In the data rows, zero lies at 4.5, halfway between 4 and 5.
Here are some points, one per row:
[8 6 6 4 4 4 7 3 5 2 5 3 2 7 8 2 5 4 6 3 3 4 3 6 3 4 5 5 4 3 3 5 5 5 3 4 6
 1 5 4 4 2 5 8 3 1 4 6 6 3 4 3]
[4 5 5 4 4 5 3 3 2 2 4 5 4 6 9 6 5 1 4 7 5 3 3 8 6 5 6 4 9 4 6 4 2 3 4 4 4
 5 2 5 4 5 6 3 4 4 6 3 4 5 3 6]
[6 4 4 4 6 3 3 6 6 4 7 3 7 4 7 6 3 3 3 3 2 2 5 4 8 2 3 5 4 5 6 3 5 6 7 4 5
 3 3 4 7 7 4 6 1 6 3 5 5 6 3 4]
[3 4 4 6 3 6 2 6 5 5 5 4 5 2 6 4 0 6 7 4 4 3 3 4 4 5 4 5 3 2 5 6 4 4 6 3 3
 7 2 6 3 3 2 7 5 4 8 4 3 4 3 8]
[4 6 2 5 5 5 5 5 1 7 3 3 4 8 5 5 4 6 5 2 6 4 2 6 8 8 2 5 3 7 4 7 4 3 2 5 2
 3 5 8 6 4 2 3 3 4 3 6 5 6 6 3]
[5 4 6 5 3 3 3 4 4 3 6 4 5 4 3 2 6 6 4 7 6 6 7 9 5 3 2 7 2 5 4 7 6 5 7 2 6
 5 2 5 4 3 5 3 3 6 3 3 4 4 3 4]
[8 4 2 5 2 6 3 5 5 7 6 3 5 3 4 3 7 5 3 5 6 9 6 5 6 3 4 5 7 7 5 6 2 5 5 4 5
 4 2 4 2 5 6 5 6 4 3 5 8 5 7 7]
[6 5 4 4 7 4 5 6 4 3 5 4 3 2 3 4 7 5 7 4 8 5 2 3 6 2 4 4 3 2 5 3 4 6 5 2 4
 6 6 3 8 3 6 4 3 3 6 6 2 7 7 6]
[8 4 6 6 3 3 3 5 6 1 5 1 7 7 4 6 6 4 5 6 4 4 4 5 3 6 2 3 4 7 3 4 5 6 5 5 5
 5 8 6 4 1 4 2 9 6 4 4 2 3 7 6]
[7 2 5 4 4 4 2 4 3 5 6 5 6 4 2 3 7 5 7 2 3 4 5 5 7 4 9 3 4 5 7 1 6 6 1 5 3
 4 4 2 6 4 0 2 5 3 4 4 5 4 2 4]
[4 7 4 1 5 3 9 6 4 3 9 7 5 5 3 5 6 7 6 5 2 5 5 5 5 3 7 8 5 4 4 6 3 2 4 5 4
 5 6 3 4 5 5 3 6 8 3 5 3 6 1 4]
[3 7 5 2 5 7 5 5 8 0 5 6 3 5 5 2 4 4 4 1 7 4 2 3 5 5 4 4 4 7 3 3 5 6 9 7 2
 6 3 5 4 6 4 3 6 4 3 5 6 3 4 4]
[4 1 2 4 7 4 5 3 2 2 5 5 6 3 7 6 4 4 5 5 5 8 4 5 3 4 3 3 5 5 6 1 7 2 3 3 3
 7 2 4 4 4 7 8 6 5 3 6 3 3 4 1]
[4 6 5 6 5 3 6 2 4 4 4 5 4 4 4 8 4 6 4 4 4 9 3 4 6 4 3 4 4 6 6 4 5 6 6 9 7
 4 6 4 3 5 3 4 5 1 8 8 4 6 3 4]
[5 3 4 3 6 4 6 3 7 2 4 5 7 4 4 5 2 4 1 7 7 3 6 3 4 6 4 6 6 5 3 7 6 3 2 3 1
 6 7 3 6 4 2 5 2 2 5 5 8 3 4 5]
[3 4 5 7 7 3 4 4 3 4 5 7 2 5 3 3 4 7 3 2 3 3 5 4 2 9 3 5 5 7 4 5 4 4 6 4 3
 3 3 1 7 2 6 6 5 7 5 5 7 6 3 7]
[5 5 4 5 6 6 3 2 3 5 5 5 4 6 2 5 2 5 6 4 6 5 8 4 6 4 3 4 6 2 6 3 8 5 6 5 2
 1 6 5 2 4 5 4 5 3 2 0 3 8 4 4]
[6 4 6 4 6 4 5 5 2 4 4 4 6 0 7 3 3 5 4 4 5 5 6 5 4 4 6 7 3 5 4 4 4 1 5 8 8
 4 5 6 5 3 4 3 5 2 1 3 4 4 6 8]
[5 4 8 4 3 4 9 5 7 5 3 4 4 5 3 5 4 3 5 5 7 5 5 7 8 6 6 5 7 3 5 5 5 4 5 7 2
 1 3 4 4 4 5 8 5 5 5 7 4 5 7 7]
[2 4 3 7 6 3 3 4 5 2 3 5 4 6 6 5 6 5 4 1 6 5 5 3 4 3 6 8 6 2 5 4 3 6 5 3 4
 3 5 5 1 4 3 4 4 6 7 6 4 3 7 2]
[4 2 2 3 2 6 5 4 3 3 5 4 3 5 7 7 6 6 6 3 1 5 6 4 4 4 2 5 5 1 4 6 5 5 7 5 4
 4 5 5 7 9 4 4 5 3 5 4 5 2 7 6]
[4 5 2 4 6 6 5 3 8 5 7 6 3 6 4 2 2 9 4 8 5 5 3 6 6 7 6 3 4 4 3 2 4 3 5 3 6
 2 4 5 5 5 6 3 4 4 6 5 6 2 6 5]
[4 5 5 3 3 1 1 4 4 6 5 5 6 5 4 3 3 3 4 5 6 3 5 5 4 5 6 3 2 2 4 5 2 2 6 4 6
 5 5 4 5 5 5 4 8 4 4 9 6 7 6 1]
[5 6 5 8 6 8 5 4 5 3 3 5 4 6 2 5 4 6 4 4 5 4 6 8 5 5 3 3 3 3 6 4 4 5 3 4 7
 8 4 1 5 9 3 8 4 4 2 5 3 6 5 6]
[3 6 3 5 5 5 3 2 8 5 5 6 6 2 3 8 7 4 5 3 1 4 3 8 2 5 5 7 4 5 4 2 3 2 5 5 2
 5 4 6 4 3 5 6 2 5 5 2 5 5 7 4]
[5 4 6 4 5 2 6 5 2 5 2 7 4 4 3 5 1 3 4 7 3 4 1 5 3 2 3 7 3 6 3 4 4 8 4 2 2
 2 4 5 3 7 6 2 5 5 2 4 5 4 7 5]
[5 6 7 3 6 6 2 7 3 3 7 6 6 2 5 5 6 3 5 6 5 3 4 3 5 7 2 3 5 4 6 6 7 5 1 5 7
 3 6 3 1 6 5 4 7 4 7 4 6 7 6 5]
[6 3 3 2 4 0 4 3 5 3 4 5 3 4 1 4 3 3 8 6 5 4 4 4 4 8 5 6 5 5 3 7 2 7 4 6 6
 7 3 6 4 7 5 5 3 3 5 3 3 4 4 4]
[2 6 8 4 4 5 5 3 3 7 5 4 7 6 6 7 6 3 7 5 5 7 5 4 3 7 4 4 3 3 2 4 3 7 7 3 4
 6 4 1 5 3 4 4 3 3 3 5 8 1 4 4]
[3 6 4 4 5 3 4 3 6 7 5 5 6 8 6 0 4 2 2 4 3 8 4 4 3 3 3 5 3 2 3 3 6 4 1 5 3
 5 3 5 5 6 4 4 4 6 7 5 2 5 5 7]
[5 5 6 3 4 6 5 3 5 6 6 1 4 1 4 6 5 7 0 3 4 3 4 7 3 5 6 2 5 4 3 6 5 8 5 3 4
 3 3 6 4 5 6 4 7 4 3 7 2 4 3 5]
[3 5 6 6 4 7 6 3 0 4 7 2 4 6 2 3 2 3 3 6 2 3 4 5 6 3 6 5 6 6 5 3 6 6 6 5 4
 8 5 5 5 3 2 6 4 6 6 5 4 4 8 3]
[8 1 6 2 8 9 4 5 5 5 3 3 6 7 3 7 4 5 4 4 4 4 4 4 5 3 3 7 4 2 6 1 2 3 4 4 6
 5 5 6 4 4 5 5 6 6 7 4 6 5 1 6]
[2 4 3 6 4 5 1 8 6 4 5 5 4 7 5 6 2 4 3 5 5 6 4 6 3 3 7 5 4 2 8 7 6 6 4 9 5
 5 6 4 7 2 8 3 4 3 3 5 5 4 3 5]
[2 6 4 7 4 1 9 8 5 3 5 5 8 4 3 3 5 5 4 4 4 4 5 3 5 6 4 3 6 2 5 4 2 4 3 4 7
 5 1 9 6 4 3 3 5 3 3 2 6 5 5 3]
[4 2 3 5 7 5 6 9 5 7 4 5 3 5 6 3 6 3 3 5 7 3 5 9 5 5 4 5 1 6 3 4 4 5 6 6 3
 4 5 3 4 5 3 5 6 3 8 2 6 5 4 3]
[0 3 6 1 5 3 1 5 5 6 5 0 5 4 3 2 6 6 4 4 5 4 4 6 3 5 4 7 8 7 4 2 5 4 4 4 7
 3 7 5 6 7 6 7 5 3 2 4 2 2 4 5]
[5 4 3 5 6 4 6 3 6 7 5 4 3 4 8 5 4 4 4 3 4 2 9 3 5 6 8 6 4 5 1 3 6 7 3 5 5
 9 5 6 3 3 7 4 4 5 5 5 4 6 4 5]
[6 8 3 6 6 4 6 4 5 7 3 2 5 5 4 5 2 4 9 3 7 3 6 6 3 4 4 5 5 6 4 4 8 2 4 6 6
 3 1 3 6 6 7 2 6 6 7 5 5 2 4 3]
[5 5 4 6 6 5 3 9 6 5 2 5 2 3 5 5 4 4 7 8 2 4 6 4 6 5 3 2 6 4 3 3 3 4 4 5 2
 3 5 2 3 4 3 2 4 5 2 8 3 2 4 4]
[5 4 6 5 2 0 4 7 4 6 1 4 3 6 5 5 5 9 3 4 4 5 2 4 6 2 6 2 5 5 2 5 7 3 4 4 5
 9 5 5 3 5 5 5 5 7 4 3 8 6 4 4]
[6 6 1 4 4 6 3 4 3 6 3 9 5 4 3 5 6 2 3 3 5 5 3 3 6 4 5 3 4 4 2 5 6 6 4 6 8
 3 6 5 4 3 4 8 5 9 3 4 1 1 4 5]
[7 4 2 4 1 6 5 8 2 2 2 3 6 4 4 4 4 4 3 3 4 4 6 3 0 6 6 4 6 5 4 2 4 4 6 4 4
 4 5 3 3 5 4 4 0 4 6 5 3 6 4 4]
[1 4 3 2 5 6 5 4 5 3 1 4 5 6 5 5 6 5 7 9 3 5 6 3 3 4 7 3 4 6 4 7 6 6 5 3 7
 3 2 5 6 4 2 4 6 5 5 5 5 9 4 5]
[7 9 7 3 2 3 4 5 5 7 3 7 2 4 8 4 4 6 3 5 5 7 7 4 4 7 3 6 5 5 9 3 5 5 4 3 4
 5 4 7 7 3 4 5 5 5 6 5 4 2 6 2]
[4 3 5 6 2 7 6 4 6 7 4 8 7 6 4 5 6 6 5 3 4 2 2 3 3 4 3 6 6 5 5 7 7 3 5 4 6
 5 4 2 4 4 6 2 2 2 5 5 2 5 5 3]
[5 7 2 6 2 4 6 4 6 7 6 3 7 5 8 5 2 5 5 5 5 4 3 3 3 4 7 4 6 7 6 5 1 6 5 3 4
 4 7 2 6 5 4 7 8 5 3 1 4 7 3 3]
[6 5 6 6 7 4 3 3 4 6 7 3 1 5 4 6 8 5 3 8 7 3 5 1 1 3 5 3 5 5 6 7 4 2 5 7 5
 5 4 6 5 6 2 4 5 4 3 3 3 3 5 5]
[3 6 3 6 0 7 3 1 4 2 4 5 3 2 3 4 5 4 2 6 5 2 4 4 7 2 2 7 4 4 3 2 4 5 2 6 5
 3 4 3 6 3 4 4 8 3 5 4 5 5 3 4]
[2 2 5 6 3 5 6 6 6 6 8 3 0 4 4 7 5 0 5 4 6 5 3 3 5 5 5 5 2 5 7 2 7 3 2 2 6
 4 6 5 3 5 3 5 4 6 3 6 5 5 3 7]
[1 3 6 4 2 6 3 5 5 4 6 7 6 5 6 6 4 7 7 3 7 4 8 3 4 0 4 2 3 7 4 4 1 5 1 5 3
 4 4 6 3 3 6 6 2 5 6 5 4 4 5 6]
[4 2 5 5 4 6 6 3 6 5 4 2 5 2 6 1 6 5 6 7 3 5 2 2 5 8 4 5 4 4 5 6 4 5 4 9 4
 5 5 5 4 6 6 4 3 8 4 4 5 6 4 0]
[2 5 3 1 6 4 6 4 6 5 2 2 3 4 4 4 4 4 2 3 2 5 6 3 7 4 3 2 3 5 8 7 2 3 4 4 5
 4 4 0 2 2 6 3 5 4 5 1 4 2 6 4]
[5 4 7 9 5 6 3 6 4 3 4 6 6 5 4 4 5 3 4 5 2 5 6 2 8 5 9 5 2 7 4 7 5 2 6 1 3
 4 5 6 5 8 8 7 5 2 6 4 3 3 3 4]
[5 2 7 5 5 6 5 4 6 6 5 4 1 2 4 4 2 3 5 2 5 8 5 6 4 3 4 3 8 5 1 7 3 3 4 3 6
 5 6 5 7 4 3 3 5 6 5 3 4 5 3 3]
[4 5 3 6 5 3 6 2 3 5 3 6 6 3 4 2 7 4 5 4 3 2 4 6 4 3 4 2 5 4 9 4 4 5 7 4 5
 6 9 7 4 6 6 3 3 5 5 6 8 4 2 7]
These points spread out most along one direction. Take the direction at right angles to it along which they spread out most. Go by this last direction. Where along it does each point below lie, from 0 to 99? The average is 50, and the first point in the table lies past the average. One standard deviation of the points above along it is 16.
[2 2 5 6 3 5 6 6 6 6 8 3 0 4 4 7 5 0 5 4 6 5 3 3 5 5 5 5 2 5 7 2 7 3 2 2 6
 4 6 5 3 5 3 5 4 6 3 6 5 5 3 7] 43
[5 4 7 9 5 6 3 6 4 3 4 6 6 5 4 4 5 3 4 5 2 5 6 2 8 5 9 5 2 7 4 7 5 2 6 1 3
 4 5 6 5 8 8 7 5 2 6 4 3 3 3 4] 63
[0 3 6 1 5 3 1 5 5 6 5 0 5 4 3 2 6 6 4 4 5 4 4 6 3 5 4 7 8 7 4 2 5 4 4 4 7
 3 7 5 6 7 6 7 5 3 2 4 2 2 4 5] 15
[3 5 6 6 4 7 6 3 0 4 7 2 4 6 2 3 2 3 3 6 2 3 4 5 6 3 6 5 6 6 5 3 6 6 6 5 4
 8 5 5 5 3 2 6 4 6 6 5 4 4 8 3] 50
[7 4 2 4 1 6 5 8 2 2 2 3 6 4 4 4 4 4 3 3 4 4 6 3 0 6 6 4 6 5 4 2 4 4 6 4 4
 4 5 3 3 5 4 4 0 4 6 5 3 6 4 4] 69
[2 6 8 4 4 5 5 3 3 7 5 4 7 6 6 7 6 3 7 5 5 7 5 4 3 7 4 4 3 3 2 4 3 7 7 3 4
 6 4 1 5 3 4 4 3 3 3 5 8 1 4 4] 65
[5 2 7 5 5 6 5 4 6 6 5 4 1 2 4 4 2 3 5 2 5 8 5 6 4 3 4 3 8 5 1 7 3 3 4 3 6
 5 6 5 7 4 3 3 5 6 5 3 4 5 3 3] 35
[8 4 6 6 3 3 3 5 6 1 5 1 7 7 4 6 6 4 5 6 4 4 4 5 3 6 2 3 4 7 3 4 5 6 5 5 5
 5 8 6 4 1 4 2 9 6 4 4 2 3 7 6] 11
[5 4 6 4 5 2 6 5 2 5 2 7 4 4 3 5 1 3 4 7 3 4 1 5 3 2 3 7 3 6 3 4 4 8 4 2 2
 2 4 5 3 7 6 2 5 5 2 4 5 4 7 5] 49
[8 6 6 4 4 4 7 3 5 2 5 3 2 7 8 2 5 4 6 3 3 4 3 6 3 4 5 5 4 3 3 5 5 5 3 4 6
 1 5 4 4 2 5 8 3 1 4 6 6 3 4 3] 58
[5 6 5 8 6 8 5 4 5 3 3 5 4 6 2 5 4 6 4 4 5 4 6 8 5 5 3 3 3 3 6 4 4 5 3 4 7
 8 4 1 5 9 3 8 4 4 2 5 3 6 5 6] 49
[5 4 8 4 3 4 9 5 7 5 3 4 4 5 3 5 4 3 5 5 7 5 5 7 8 6 6 5 7 3 5 5 5 4 5 7 2
 1 3 4 4 4 5 8 5 5 5 7 4 5 7 7] 52
[5 3 4 3 6 4 6 3 7 2 4 5 7 4 4 5 2 4 1 7 7 3 6 3 4 6 4 6 6 5 3 7 6 3 2 3 1
 6 7 3 6 4 2 5 2 2 5 5 8 3 4 5] 70
[4 5 5 3 3 1 1 4 4 6 5 5 6 5 4 3 3 3 4 5 6 3 5 5 4 5 6 3 2 2 4 5 2 2 6 4 6
 5 5 4 5 5 5 4 8 4 4 9 6 7 6 1] 42
[4 5 3 6 5 3 6 2 3 5 3 6 6 3 4 2 7 4 5 4 3 2 4 6 4 3 4 2 5 4 9 4 4 5 7 4 5
 6 9 7 4 6 6 3 3 5 5 6 8 4 2 7] 56
[7 9 7 3 2 3 4 5 5 7 3 7 2 4 8 4 4 6 3 5 5 7 7 4 4 7 3 6 5 5 9 3 5 5 4 3 4
 5 4 7 7 3 4 5 5 5 6 5 4 2 6 2] 55
